(in the rows, 128 means zero)
Rotation paths and how fast each direction turns (degrees a step):
Each turn is a multiple of 5 degrees from 10 to 175, or 0.
Each row of a path follows its step; steps can be skipped.
Path 1:
step 0: [129 123 133 116 125 116 129 111 129 123 116 130 128 119 129 132 124 130
 129 127 140 123 142 122 117 137 140 127 137 129 136 130 132 138 130 133
 117 128 126 130 143 124 124 133 123 120 124 124 129 114 130 125 127 135
 136]
step 1: [135 129 129 128 131 129 118 137 131 120 122 120 129 141 125 124 126 139
 133 130 136 130 117 127 133 134 119 130 127 127 122 128 137 114 114 122
 132 114 128 122 131 124 147 132 135 129 129 127 122 145 129 119 126 128
 121]
step 2: [133 129 120 122 130 123 136 118 133 116 132 129 130 122 138 132 125 131
 110 122 124 112 143 136 125 131 133 118 127 127 136 115 125 127 129 129
 141 131 131 129 124 130 120 132 132 127 134 142 135 129 130 140 131 126
 137]
step 3: [120 122 139 128 130 132 133 131 128 137 120 121 137 127 122 123 120 120
 132 122 138 135 131 125 125 124 115 149 137 124 126 129 129 122 137 133
 135 137 131 121 131 124 147 124 127 123 120 131 123 129 142 128 120 128
 123]
step 4: [136 137 121 119 125 134 112 127 131 148 141 127 135 126 139 134 133 130
 123 118 131 117 130 129 123 130 136 120 126 129 135 130 126 127 118 124
 129 131 124 140 132 119 122 138 135 138 122 129 127 133 118 120 125 131
 132]
step 5: [114 131 127 140 137 121 140 124 123 128 122 123 128 129 130 123 128 122
 125 129 138 122 127 132 137 137 124 134 116 126 129 133 118 126 128 129
 127 129 125 116 141 141 119 119 137 115 135 124 120 134 140 130 127 136
 120]
step 7: [137 137 127 138 133 120 136 121 130 127 132 124 125 141 125 124 119 129
 131 139 136 110 117 122 129 127 109 124 121 128 123 126 130 121 135 126
 125 137 118 128 121 119 129 121 139 135 127 132 126 135 120 130 120 132
 124]
step 11: [121 132 133 129 137 117 134 134 128 123 129 119 128 125 133 137 144 133
 129 131 137 130 132 125 127 130 124 142 132 133 131 128 124 116 132 134
 122 119 119 122 131 132 134 119 125 131 135 116 140 123 130 123 112 117
 117]
step 13: [119 126 122 126 136 126 129 136 138 122 134 118 121 140 141 116 117 134
 122 128 132 128 125 120 125 118 119 129 124 131 131 117 140 129 142 133
 131 129 125 116 138 134 127 131 135 134 129 121 136 127 138 125 132 137
 119]
step 15: [130 139 142 125 133 114 134 132 123 141 124 125 132 132 134 121 132 115
 127 140 121 122 131 117 121 134 117 124 125 132 130 127 139 130 133 127
 133 129 132 147 135 137 132 127 129 132 126 127 124 131 139 124 127 141
 123]
step 16: [122 119 124 131 128 135 128 129 130 135 129 140 124 124 129 138 122 129
 121 116 129 122 111 133 128 122 138 134 122 117 129 129 125 134 107 129
 137 125 124 119 124 125 130 131 123 136 144 127 132 124 129 119 126 130
 115]
Speeds:
[129 126 127 129 126 130 128 126 131 129 128 128 128 128 130 126 126 128
 131 130 129 126 127 127 130 126 131 129 132 127 126 131 130 127 130 125
 129 128 129 126 128 129 128 130 130 132 129 126 129 127 126 126 125 131
 129] -> 115
[130 126 125 128 128 128 124 128 129 129 127 126 130 125 125 128 127 128
 127 129 128 127 129 128 127 127 133 127 126 127 129 126 129 126 128 129
 131 127 125 128 125 129 126 130 124 128 128 128 125 124 126 129 129 129
 128] -> 175
[127 127 129 124 124 130 126 130 126 127 128 126 128 129 126 126 129 127
 127 129 127 127 130 129 128 130 125 126 128 127 125 129 131 128 126 125
 129 131 126 131 127 127 129 125 128 128 128 125 126 129 127 126 126 127
 130] -> 130
